Each path below is one point turned by a fixed rotation once a step. After each direction that follows a path, write how fast that rotation turns it, in degrees per step (0 if it stays still).
Each turn is a multiple of 5 degrees from 10 to 175, or 0.
Each row of a path follows its step; steps can be skipped.

step 1: -1.8 -25.6 -1.3 9.2 6.9 0.9 -10.8 -25.4 14.9 15.9 20.1 -7.8 -15.6 5.8 10.9 -2.0 -12.4 -19.8 -4.0 11.3 -22.2 -7.5 -0.8 8.3 9.0 -3.5 4.7 -15.6 -10.2 -0.4 -12.3 7.5 13.1 21.8 -16.0 7.7 -3.8 11.0 6.0 1.3 3.0 24.1 -7.7 2.5 10.8 5.4 -3.0
step 2: 11.2 -6.6 12.8 -5.0 3.7 1.3 -12.2 -5.0 -15.3 13.2 14.4 -9.0 -4.2 1.1 17.2 -4.2 -21.5 -11.2 -7.3 11.0 -0.4 -20.0 -18.7 0.3 -5.0 5.1 3.8 12.6 17.5 16.4 4.5 1.0 17.2 6.4 -20.9 -1.9 6.5 2.2 19.8 7.6 4.7 16.5 -10.0 17.7 14.1 -2.9 -26.0
step 4: -1.5 -11.6 -12.2 12.7 24.3 0.3 -16.5 -21.9 4.4 -2.5 9.4 -4.2 5.9 7.9 0.7 -6.0 -11.9 -23.0 -8.0 6.8 -8.8 1.4 -6.5 0.5 0.5 0.3 5.0 -9.7 2.1 -0.6 0.0 11.8 -2.7 20.0 -3.7 -2.4 19.0 2.7 -2.5 6.2 31.5 13.0 -26.2 -17.3 1.1 5.4 -24.4
step 5: 8.2 7.6 12.6 0.5 17.4 13.1 9.0 -13.5 -18.8 6.3 -2.5 -4.0 -3.6 6.3 5.3 -1.7 -22.8 -5.3 4.3 11.5 6.1 -13.1 -0.5 2.6 20.6 13.2 -0.2 10.5 4.9 10.3 -2.4 7.8 11.9 8.8 -32.0 -6.5 9.4 3.3 -5.0 -5.2 22.4 4.3 -14.0 -3.1 12.0 26.9 -18.8
step 6: 11.5 -3.0 -1.1 0.1 15.7 -0.8 -14.1 -15.3 -14.0 -16.9 -2.3 -19.2 7.8 13.2 2.7 -20.8 -15.9 12.0 27.0 10.5 -6.7 -13.2 -19.9 -1.2 7.0 -1.4 0.1 -4.3 3.6 4.6 8.0 -2.9 17.8 6.6 0.1 6.2 29.3 -1.0 -13.9 -5.6 -4.5 12.2 -2.2 -8.4 10.5 24.4 -2.6
step 7: 11.0 5.7 -14.9 1.7 25.3 0.9 -6.7 -22.9 -18.5 -8.0 -9.0 -10.8 -22.5 17.1 -12.6 -17.5 -14.9 -11.2 1.3 1.1 -2.2 4.0 -9.8 -1.7 -10.2 -0.9 7.3 13.4 -2.1 -7.5 7.2 17.3 9.3 22.8 5.3 11.4 4.6 11.2 -22.5 10.4 12.7 4.9 -11.7 -6.0 -6.5 -0.9 -13.4
step 8: -6.1 30.4 2.3 -0.6 5.0 -13.2 -0.6 -6.0 -18.4 0.2 -1.1 -8.4 -20.2 -1.2 1.0 -19.8 -10.6 -5.8 2.4 -1.6 -2.1 8.2 6.1 -1.3 25.9 5.5 -4.7 15.1 13.4 -1.6 -2.2 -17.5 2.9 22.7 -13.8 -5.8 15.8 6.7 -25.3 3.1 15.1 8.4 -3.5 -4.6 14.2 9.4 -18.3
step 11: -5.7 27.6 -2.7 -5.4 6.8 -7.2 3.1 -6.4 -23.9 0.2 1.1 -3.4 -15.8 -2.5 1.9 -18.3 3.4 -10.5 -18.1 12.8 26.7 -8.8 7.5 22.7 -2.1 -7.7 -13.6 3.9 11.0 -5.7 -13.6 -11.9 4.0 17.4 1.8 12.6 18.3 -13.9 -21.1 1.3 7.5 11.7 4.2 -2.1 11.1 5.9 9.9
step 12: -31.1 -1.8 -14.2 -5.5 9.6 -15.1 -4.6 -10.1 3.5 -9.5 11.3 -13.5 -12.6 -0.2 -9.4 -7.2 -2.0 -7.8 -9.3 4.3 -4.4 -3.8 -7.3 17.3 13.2 -0.2 -31.2 -0.5 -14.3 3.1 -13.0 2.1 1.4 24.6 6.2 8.8 4.2 5.3 -4.5 -13.4 -0.8 24.2 -7.7 2.1 16.2 15.1 16.1
step 13: 8.5 13.8 -4.4 -21.5 19.8 -11.2 8.2 7.2 -3.7 -9.0 15.3 -13.1 -1.1 11.1 -1.2 -14.6 -3.4 -9.2 -28.5 14.5 8.7 -13.6 -10.1 -1.6 -4.0 3.2 -16.7 12.3 -4.4 -3.3 -6.9 3.6 13.1 19.9 -17.4 7.5 -18.3 11.6 12.7 -11.3 -7.1 19.7 -3.1 14.8 11.4 -1.2 -4.6
Speeds:
0.8 1.6 5.9 -1.2 3.1 0.6 -6.3 0.9 -1.4 5.2 1.3 -1.7 0.7 0.9 0.9 1.0 2.0 5.3 3.1 -0.1 -1.3 -0.9 1.8 1.4 5.3 -3.4 1.9 -5.7 8.8 -6.8 1.4 -5.3 0.5 1.9 2.6 1.2 -0.8 -5.9 -1.8 -8.2 -0.1 -1.6 0.0 -2.6 2.9 1.9 7.8 : 130
-0.1 -0.1 -0.2 -5.6 -2.8 -6.4 2.0 1.0 -0.9 2.1 -3.4 3.5 -3.3 -6.8 2.3 -6.1 4.5 -1.6 0.8 0.5 3.1 -2.7 -1.7 1.8 -3.9 0.7 -1.6 -0.1 -6.0 0.2 1.8 -6.6 -2.2 6.3 3.2 4.4 -5.4 5.7 3.4 -1.6 4.7 -1.3 2.5 -1.8 4.4 0.0 6.3 : 25
5.8 0.9 -2.0 -3.2 -2.7 6.4 -4.5 -0.7 0.7 -3.8 1.4 1.0 -4.7 -2.2 1.8 -3.2 -1.2 7.8 -3.0 -4.3 2.2 0.1 -1.0 0.2 4.6 7.7 -0.1 -4.1 0.1 0.1 0.4 3.5 2.0 1.4 2.1 0.8 5.7 5.3 -2.1 3.7 2.2 -8.0 -5.3 -3.7 4.8 -0.1 -0.8 : 20
-0.3 3.2 0.7 -3.5 -1.2 -3.5 -0.1 2.7 -1.8 0.9 2.8 -5.9 0.6 1.6 -0.6 4.2 -0.2 3.8 5.7 2.8 -2.6 -2.3 -5.3 -1.4 1.6 8.1 -0.7 0.9 -1.5 6.2 0.1 1.8 4.1 0.1 -1.4 -3.2 -2.2 0.5 11.0 -3.9 -5.2 -3.0 -0.1 4.3 2.5 7.2 0.3 : 100
-3.4 -2.6 -1.9 0.2 -6.3 3.1 4.1 -7.0 9.2 -2.2 -4.6 -3.5 -3.3 3.2 -1.7 -0.3 -2.0 3.2 -0.7 -2.8 -2.8 -7.6 2.4 -1.5 4.2 -0.4 -0.7 4.4 4.1 3.0 0.6 -0.9 0.2 3.1 2.5 -0.7 -8.6 -4.0 -2.3 0.6 2.7 -1.5 4.4 -1.3 2.1 3.8 -1.4 : 160

step 0: -3.8 -26.5 9.2 3.0 -1.3 -10.2 -0.8 29.6 -11.3 2.5 13.7 -5.2 2.6 -0.1 -28.2 -6.6 -1.5 -1.2 -8.4 10.6 2.4 -7.7 -19.8 1.2 -12.3 22.8 4.4 -9.8 -19.1 7.9 8.1 -5.7 8.7 -10.6 -2.0 8.0 -7.9 11.2 25.2 -15.1 3.4 11.2 19.1 7.5 -1.9 3.1 12.4
step 2: 11.3 -8.5 -7.3 -13.2 11.7 0.7 -29.8 15.5 -3.7 8.9 -4.0 -26.4 3.4 -10.7 5.8 -15.1 3.8 18.9 -2.8 7.7 14.1 5.8 -4.8 22.4 -14.1 10.2 -7.1 -12.8 -7.4 18.1 4.1 1.3 6.9 -12.7 1.1 9.9 23.2 -3.8 13.1 10.2 -17.1 -4.1 -6.1 -7.4 -7.2 9.0 19.4
step 3: -8.6 -12.4 16.3 20.1 2.5 -15.2 11.0 0.8 -6.8 27.2 14.5 -17.0 0.3 -5.6 -13.8 -1.7 -10.1 -12.7 -11.7 3.1 -1.8 -0.4 7.4 7.8 1.5 30.9 26.1 6.8 -15.7 -11.8 -7.7 3.3 4.8 1.7 -15.4 -6.7 -5.1 7.2 6.9 9.2 0.6 -1.0 -15.2 -14.3 7.0 -8.6 23.2
step 5: -6.9 -16.3 -5.0 11.5 3.3 0.4 3.5 6.5 19.3 24.2 -4.5 -14.5 -23.4 19.0 -0.2 1.5 -2.4 20.0 -14.0 4.2 -4.8 4.5 -17.2 15.3 12.5 -4.3 10.9 -11.7 -12.3 12.4 -16.5 10.0 -12.8 -4.8 -10.3 -0.9 10.8 -16.6 13.1 -5.0 -18.1 6.1 -1.7 -10.2 -2.6 11.4 23.1
step 6: 21.0 2.0 -7.5 -21.5 3.2 -3.1 -15.7 -0.4 3.2 0.9 11.9 -14.5 -8.6 -3.8 -10.6 5.2 -16.1 -16.8 -0.1 14.9 20.3 -2.4 16.8 13.8 8.9 28.8 11.8 3.6 -19.6 4.2 7.2 -4.4 11.9 7.7 -9.9 -1.3 12.5 9.9 12.4 1.3 4.8 9.3 21.7 -9.4 8.6 -5.1 21.9
step 7: 1.3 -18.3 14.7 0.5 -13.5 2.1 4.1 17.0 -14.7 26.3 1.2 -6.6 -0.7 3.5 -10.4 6.2 -11.7 -11.9 -11.7 -5.1 1.5 -1.8 -18.4 21.3 -23.4 4.7 -6.3 6.6 -6.3 6.0 -12.6 -21.3 -7.2 -3.1 4.6 -14.7 -15.8 -12.0 28.5 -0.3 -6.3 -10.2 -6.3 17.0 6.4 1.7 16.1
step 9: 11.3 -21.1 0.1 1.4 15.8 -10.1 -26.0 20.5 -6.2 4.1 14.9 1.6 -23.6 -10.0 -17.1 -9.8 -19.4 12.2 -12.1 13.6 0.2 6.8 -11.5 13.6 0.7 23.4 5.1 -9.4 -17.4 24.7 -4.5 5.9 5.3 6.7 -3.1 2.5 -2.2 0.6 -7.7 -6.1 -3.1 -7.2 -12.6 11.6 -0.4 -5.5 15.8
step 10: -1.4 -9.2 11.6 -0.9 -23.2 -5.4 6.9 -12.3 -14.1 15.8 3.8 -17.7 -14.4 -1.5 -14.3 -3.2 -21.7 -7.7 2.4 4.8 1.4 -28.5 1.9 2.8 -1.3 13.7 -8.6 -4.0 -10.8 -6.4 12.0 -1.4 6.9 -27.0 -8.0 -6.0 -3.0 -5.0 26.4 0.7 2.6 17.5 -8.0 -23.0 11.6 4.5 15.1
step 11: 19.3 -9.6 1.4 -3.9 4.0 10.3 10.3 26.7 -5.6 26.2 0.3 -23.7 6.1 1.6 13.2 -11.7 9.4 0.6 17.6 8.8 5.6 5.3 -7.4 19.1 -3.6 8.3 1.4 -2.5 -21.4 27.2 -20.0 11.7 -1.7 -14.4 8.8 2.0 -1.1 15.4 8.7 2.7 -18.3 6.5 10.2 10.5 4.9 0.9 0.6
step 13: 10.8 -1.9 -1.5 0.2 -7.3 -11.6 -15.7 -4.6 -25.3 5.1 -9.6 -29.3 -7.6 -3.4 -12.0 -17.4 -14.3 -18.0 -2.7 6.1 1.8 8.3 10.3 19.9 12.7 5.1 6.2 9.6 -26.0 19.7 -10.3 -16.9 7.6 -4.5 -4.6 5.0 -17.9 -4.5 4.5 15.6 2.7 -12.3 7.2 -14.6 -0.6 6.8 14.8
Speeds:
-2.1 -0.6 -5.8 1.6 -3.8 2.8 -5.5 -5.9 -1.5 0.0 -1.1 2.0 -1.4 -7.7 0.0 -1.1 -4.2 1.7 2.6 0.3 1.3 2.4 -4.4 3.4 -0.7 0.0 -4.5 2.5 -4.4 -3.5 1.0 0.7 -2.6 6.3 -4.9 4.6 -1.9 -1.9 -5.4 -4.5 -9.1 2.4 2.8 -5.4 1.1 2.2 1.5 : 95
-0.5 4.2 1.1 -6.8 1.7 -1.7 -1.2 0.2 6.8 -2.1 1.8 6.0 -3.2 7.3 -0.9 6.3 -3.4 -4.8 0.6 1.6 -0.4 2.6 -2.0 2.6 1.2 -2.5 -0.1 3.0 1.2 1.0 1.3 -8.4 -2.9 5.1 -2.2 -3.9 -1.4 -3.6 3.8 -6.8 -1.3 -2.6 4.7 3.6 0.5 0.8 4.5 : 40
-0.5 2.9 -3.4 -1.1 2.4 3.1 -2.7 -1.6 -0.4 -3.1 -0.5 -9.9 1.9 3.1 1.9 -3.6 -4.2 -3.1 -0.8 -1.5 3.7 -1.3 0.5 2.5 1.2 0.2 -7.2 0.0 3.2 -1.0 2.3 0.2 -1.1 -1.2 -6.9 -3.0 2.2 2.0 -2.3 -1.6 5.0 1.9 -8.2 3.1 7.0 -2.9 7.7 : 95
-3.8 -7.4 -0.2 -3.8 -2.1 0.0 1.9 1.5 -3.6 -6.2 -0.1 -1.8 -0.1 -5.2 -6.1 3.7 -4.4 -2.9 0.8 1.2 -4.2 -1.5 5.0 -3.3 -1.7 4.7 1.3 4.1 -3.1 -1.8 0.0 -1.0 -2.3 2.5 -4.9 6.4 -4.4 -4.8 1.5 1.7 9.4 -2.1 0.9 2.2 -0.5 -3.7 0.7 : 115
-1.1 -2.9 -1.1 4.2 -1.4 2.9 0.7 4.0 -1.5 8.7 -0.6 -0.9 0.9 3.1 -3.5 -2.3 -0.7 3.0 -3.6 -4.2 -0.4 -3.8 -4.8 -4.1 -3.0 0.3 3.0 4.8 0.8 6.3 7.2 -2.5 -7.7 4.9 -4.6 -2.2 4.7 -0.8 -2.7 -3.0 0.0 -1.5 -2.7 3.1 -5.8 -1.6 -2.4 : 160
-1.7 4.3 3.8 -0.8 0.5 -5.2 -6.1 -0.5 -2.0 2.5 1.9 -1.5 7.5 -5.2 2.8 -0.4 3.4 -2.7 -0.9 -1.7 -1.5 3.2 2.2 1.7 -2.9 0.4 2.5 2.1 2.1 -2.0 0.0 -4.5 1.3 1.9 -0.3 -0.9 -3.4 -2.9 -3.8 4.2 -2.4 -11.8 -7.2 -0.9 -5.1 2.1 4.4 : 70
